Rotation paths and how fast each direction turns (deg/step)
Each turn is a multiple of 5 degrees from 10 to 175, or 0.
Each row of a path follows its step; steps can be skipped.

step 1: [-0.41  1.29 -0.01 -0.29  0.59  1.71 -2.46 -1.53 -0.72 -0.96 -1.35 -1.30
 -1.74 -0.99  1.42 -0.87 -1.72 -1.43 -2.09  1.33 -0.72 -1.54 -0.58 -0.68
  1.89  0.73  1.12 -0.93 -1.09 -0.29  1.45  0.15 -1.07 -0.56  0.70 -1.88
  0.56 -0.81  0.31 -1.29 -1.49  0.25 -1.65  1.50 -0.48 -1.01  0.32  3.10
  0.90  3.04  0.55 -0.97 -3.32  0.33  3.73  1.51  1.02  1.46  2.15  1.67
  1.00  0.87]
step 2: [ 1.70 -1.55  1.25  1.01  0.68  0.85  0.40 -0.84  0.23 -0.70 -1.94  1.30
 -0.26  1.81 -1.94 -1.33 -2.38  2.20 -1.79 -0.89  0.87  1.07 -0.45 -0.24
  0.47  0.01  0.35 -0.70 -0.07  0.56  1.43  3.31  2.81 -0.72  0.39  0.83
 -0.15 -0.13 -0.65  0.12 -0.76  0.35  3.04  0.54 -0.52  1.02 -1.71  1.82
 -1.24 -0.97 -1.83  0.63  1.92  4.37  1.68  0.76 -2.32 -0.32 -1.62  0.49
 -1.69 -0.70]
step 4: [ 0.15  1.91  1.51 -0.74 -0.80  0.99 -0.31 -2.80 -3.64 -0.79 -0.21 -1.17
  2.16 -2.41 -2.38  1.41  0.83 -0.75  0.72  0.41  0.74 -0.33 -0.21 -0.02
 -0.31 -0.08 -1.68 -0.97  0.23  2.58 -0.33  0.07 -0.87  1.04 -0.78  0.58
 -0.59 -3.01  0.49 -1.98  0.18  1.55 -0.81  0.32 -0.64  0.82  2.23 -0.06
 -2.41  1.63 -0.96 -1.17  0.94 -1.64 -0.97 -1.30  0.56  1.53  3.00 -1.34
 -0.35  2.81]
step 9: [ 1.31 -0.16 -2.38 -0.04 -1.53 -0.70  1.25  0.31  1.19 -0.48  0.76  1.54
 -0.07 -1.63  1.41 -2.65  0.23  0.24  0.49 -2.20 -1.14  2.42 -0.63 -3.34
 -0.65  2.91 -0.76 -2.98 -1.02 -0.99  0.33  1.56 -2.25 -0.41  0.98 -0.90
 -2.15 -0.85 -1.16 -1.57 -0.59  1.28  1.40 -0.42  1.78  1.08  0.07  0.21
 -1.98 -0.06  0.30 -1.12  1.29  1.13 -1.82  0.19 -1.74  0.22 -2.08  1.89
  1.24 -1.72]
step 11: [ 1.93 -0.25  2.47  2.20 -0.84  0.26 -0.20  1.79  0.69  0.29  2.85  0.68
  1.29 -1.31 -1.69  1.27  2.49  2.17  1.83  0.20  1.76  0.50  2.24  0.59
 -1.13 -0.02 -1.79  2.94  1.48  2.51  1.22 -0.81  0.05  1.07 -3.49  0.84
  1.35  0.59 -1.49 -1.88  3.04  0.53 -0.51  1.11 -0.70  0.57 -0.40  0.95
  1.54  0.33  0.15  0.01 -1.73 -1.12 -0.43 -0.06 -0.33  0.65 -0.05  0.61
 -1.15  0.43]
step 12: [-1.20  2.30 -2.18  0.09  0.43 -1.88 -0.20  0.84  0.39  0.43 -0.99 -0.44
  2.63  0.01  0.74  1.06  0.58 -0.52  1.00 -0.19 -1.60  2.73 -0.35 -2.59
 -0.80  0.03 -1.65  0.74 -0.10 -0.47 -1.03 -2.70 -1.27 -2.52 -0.15  0.07
  0.67 -1.34  0.76  1.89  1.89 -2.85 -1.57 -1.78 -2.09 -2.04  1.18 -0.13
  0.06 -2.71 -0.47 -1.81  0.83 -0.38  1.65  1.33 -0.89 -0.34  0.30  2.07
  1.02 -2.52]
step 14: [ 2.62  0.04 -0.14  0.93  0.82  0.59  0.04  0.60  0.69  0.84 -1.59 -1.87
 -0.90 -0.27  0.68  0.89  0.37 -0.92 -1.30  1.73  2.74 -2.26 -0.66  0.82
 -1.27 -0.56 -0.45  0.28  0.38  0.21  0.31  2.22  1.78 -1.12 -0.13 -1.04
  1.79  2.22 -3.75 -1.72 -2.53 -1.75 -0.21 -2.47 -0.45 -0.53 -1.54 -0.13
  2.72  1.66  0.78  1.93 -1.65  1.54 -0.74 -0.20 -1.29  1.59 -1.74  1.87
  1.24  0.50]
step 15: [ 1.01  0.77 -0.07 -1.59 -2.72  0.03 -0.33  1.91  2.76 -1.09 -3.77  2.04
 -1.88  1.27  0.53 -0.66  0.40  2.63 -2.75 -0.86 -1.52  0.58 -0.66 -0.32
  1.16 -1.74  1.30 -1.15  0.07 -0.82 -1.61 -0.42  0.82 -0.83  0.10 -1.96
  1.88 -1.32  2.01 -2.36 -0.28  0.22  0.09  0.15 -2.72  0.13  2.10  0.07
 -1.84  0.64 -2.11  0.60 -0.18 -1.12  0.22  2.24 -1.17  0.03  0.42  0.17
  0.12 -0.70]
step 18: [-0.40  0.88 -0.32 -1.53 -0.82 -0.82  1.57 -0.31  0.78 -2.18  1.71  1.73
  0.57  2.13 -0.48  0.53  0.42 -0.24 -1.86  1.96 -3.28  0.18 -0.90  1.42
 -2.11  1.44 -1.05  2.01 -0.67  2.07 -0.49 -0.48 -1.19 -1.72 -2.02 -0.46
  2.05 -0.21  0.35  0.19 -0.16 -0.10  1.28  0.39 -0.08  0.70 -1.13  1.33
  1.79 -0.85 -2.85 -2.60  1.03 -3.08 -1.88  0.34  0.11  1.28  1.74 -1.17
 -2.42  1.46]
Directions:
[ 0.07 -1.03 -0.10  0.37 -0.21  0.34  0.15  0.11  0.41 -0.04  0.24  0.29
  0.08 -0.20 -0.13  0.15 -0.51 -0.05 -0.02 -0.73 -0.43 -0.53  0.76  0.16
 -0.13 -0.04  0.30  0.38 -0.75 -0.35  0.64 -0.61  0.37  0.01 -0.22  0.76
  0.30  0.15  0.22  0.04 -0.30 -0.03 -0.46 -0.49  0.33 -0.25 -0.27 -0.10
  0.08  0.28 -0.30  0.31  0.10 -0.09 -0.09 -0.72 -0.38  0.12  0.47 -0.17
 -0.19 -0.18]
135
[-0.17  0.26  0.02 -0.47  0.08 -0.11  0.36 -0.10 -0.09 -0.26 -0.27  0.01
 -0.02 -0.12 -0.03 -0.12  0.44 -0.11  0.39  0.16  0.05 -0.17  0.58  0.13
 -0.53  0.06 -0.35  0.09  0.09 -0.58 -0.27  0.01  0.68 -0.16  0.43  0.25
  0.08 -0.50  0.31  0.61 -0.06 -0.43 -0.54  0.04 -0.01 -0.52 -0.91  0.50
 -0.02  0.49  0.77 -0.08  0.35  0.37 -0.57  0.55 -0.75 -0.32 -0.38  0.26
  0.38  0.32]
155
[-0.57  0.39 -0.03 -0.30 -0.11  0.60 -0.22 -0.69  0.14  0.20  0.03  0.28
  0.15  0.03 -0.03 -0.29  0.60 -0.55  0.56  0.23  0.42 -0.75 -0.01  0.48
 -0.20  0.07  0.16  0.15 -0.71 -0.04  0.52 -0.09  0.17  0.49 -0.54 -0.31
 -0.25  0.30 -0.23 -0.34  0.12 -0.89  0.37  0.62 -0.21 -0.06  0.71 -0.28
  0.03  0.47  0.19  0.39  0.32  0.29 -0.05 -0.26  0.19  0.29  0.03  0.12
  0.30  0.11]
110
[-0.77 -0.23  0.12  0.09  0.26 -0.60  0.19 -0.07  0.25 -0.04 -0.20 -0.78
 -0.26  0.12  0.10  0.39 -0.01  0.40 -0.05  0.03  0.03 -0.27 -0.12 -0.11
  0.72 -0.22  0.30  0.39 -0.24 -0.17 -0.34  0.16  0.14 -0.22  0.11  0.02
  0.37  0.22  0.00 -0.32 -0.41 -0.46  0.15 -0.12  0.45  0.91 -0.42  0.05
  0.40  0.39  0.26 -0.07  0.53  0.05  0.36  0.34  0.37  0.39  0.54  0.82
  0.70 -0.63]
55
[-0.15 -0.04 -0.61  0.46  0.44 -0.15  0.73  0.45  0.20  0.30  0.23  0.40
  0.25  0.04  0.27  0.42 -0.49 -0.20 -0.46  0.54 -0.02 -0.24 -0.28  0.43
 -0.35  0.32  0.24 -0.10  0.39  0.21  0.30  0.65  0.62  0.25  0.24  0.33
 -0.15  0.39  0.11  0.48  0.41  0.18  0.44 -0.21 -0.32  0.60 -0.08  0.21
 -0.30  0.14  0.44  0.31  0.08 -0.13 -0.38 -0.51  0.26  0.33 -0.35 -0.50
  0.86  0.07]
100
[ 0.34 -0.29 -0.39  0.03  0.08  0.49 -0.34  0.14 -0.64 -0.04 -0.59  0.63
  0.15  0.93  0.30  0.06  0.28  0.07 -1.09 -0.23  0.13  0.06  0.24 -0.10
  0.41  0.42  0.39 -0.23  0.09 -0.35 -0.28 -0.03  0.24  0.38  0.07 -0.33
 -0.90  0.15 -0.58 -0.44 -0.06 -0.04 -0.38 -0.08  0.42 -0.03 -0.19  0.13
  0.06  0.39 -0.26  0.46 -0.23  0.46 -0.13  0.42 -0.25 -0.12  0.28  0.01
  0.49 -0.18]
55
